In the data rows, the value 50 means zero.
Here are some points, one per row:
[48 63 56 61 46 51 55 66]
[32 59 48 51 47 59 31 51]
[48 53 52 53 47 58 52 52]
[15 76 84 89 29 90  3 78]
[62 44 60 48 58 39 48 48]
[50 74 84 86 25 75 41 85]
[53 33 53 41 65 42 40 40]
[47 55 56 55 41 52 55 60]
[45 60 47 44 50 46 49 48]
[41 61 61 63 41 49 42 66]
[61 45 53 58 48 49 59 57]
[54 46 64 60 40 44 58 66]
[40 61 59 61 40 57 47 63]
[46 37 38 37 59 57 38 34]
[53 49 48 51 46 49 50 54]
[60 34 52 40 55 38 62 37]
[ 2 48 57 65 43 85  0 54]
[55 42 42 41 55 48 50 36]
[60 50 51 49 57 41 55 48]
[63 55 61 58 53 38 52 55]
[29 68 70 73 30 70 29 70]
[37 58 46 48 49 52 44 52]
[53 23 30 31 74 26 54 32]
[60 37 42 37 59 45 59 40]
[52 57 49 64 29 52 62 62]
[44 58 66 65 41 61 36 61]
[52 45 44 43 53 49 51 44]
[31 51 28 40 48 62 50 36]
[41 80 52 67 22 67 68 68]
[41 66 73 72 35 56 48 72]
[52 45 50 44 55 52 50 44]
[54 55 52 60 45 49 53 57]
[30 80 76 81 29 73 43 77]
[62 50 57 58 43 38 59 62]
[39 61 37 47 43 63 54 43]
[80 30 31 31 84 15 52 24]
[50 52 65 62 49 59 45 60]
[30 37 14 24 66 58 38 28]
[46 71 63 67 37 62 54 61]
[65 54 52 54 49 48 68 55]
[62 43 46 47 66 30 35 41]
[57 39 57 43 48 31 59 45]
[47 59 59 57 41 48 53 63]
[51 56 40 44 51 47 64 43]
[52 54 41 50 37 56 72 53]
[49 64 51 59 32 64 64 59]
[77 54 68 59 55 33 59 61]
[88 43 21 25 53 22 99 35]
[56 53 52 51 48 45 60 57]
[69 20 38 25 84 26 54 30]
[51 31 36 46 69 32 33 41]
[82 10 51 34 99 36 35 23]
[50 49 43 52 48 49 51 51]
[48 69 69 67 35 53 54 64]
[39 47 42 44 47 58 51 45]
These points spread out most along one direction. How many in every 100 of the points above lie lower along it than each point below? Answers are rounded to whole numbers. More than half of the points above lie lower than the first one.
[61 56 30 39 49 28 55 40] 16
[54 53 54 53 50 42 51 53] 49
[28 19 18 25 45 50 29 27] 11
[80 20 82 55 89 23 30 49] 9
[46 44 39 36 54 51 47 39] 25
[65 36 53 46 72 42 44 45] 18
[66 84 74 67 40 45 55 75] 85
[46 44 56 48 55 50 44 47] 40
[60 52 54 52 48 53 58 54] 53
[38 51 45 49 46 60 42 48] 60
[37 77 55 62 25 69 62 66] 87
[51 61 52 47 52 49 59 45] 40
[47 37 44 42 54 48 51 41] 25
[44 45 45 45 50 51 44 47] 36
[55 59 60 59 49 44 42 50] 62
[26 54 36 40 41 53 58 39] 44
[56 54 51 51 46 42 55 52] 42
[53 52 55 50 55 53 49 51] 53
[52 36 41 41 58 59 59 39] 22
[51 47 37 37 49 39 61 45] 22
[36 47 49 46 53 75 41 49] 64
[54 45 58 50 50 51 49 55] 53
[50 40 24 33 51 48 65 33] 11
[51 51 50 49 44 48 60 54] 51
[46 50 62 51 51 58 45 55] 64
[76 32 59 44 70 21 54 44] 9
[60 44 40 40 56 29 63 43] 13
[64 42 63 63 58 43 50 55] 40
[50 54 38 47 35 53 68 54] 53
[50 65 56 70 40 58 55 70] 82
[35 54 41 45 46 56 37 45] 56
[47 52 49 49 46 52 52 51] 56
[32 29  9  0 78 62 22  0] 7
[49 46 55 52 56 49 39 51] 51
[60 37 43 43 68 38 53 41] 11
[34 48 52 55 49 76 24 49] 76
[34 46 32 37 39 77 56 37] 51
[30 80 56 65 16 67 66 72] 93
[64 41 47 42 60 35 61 45] 16
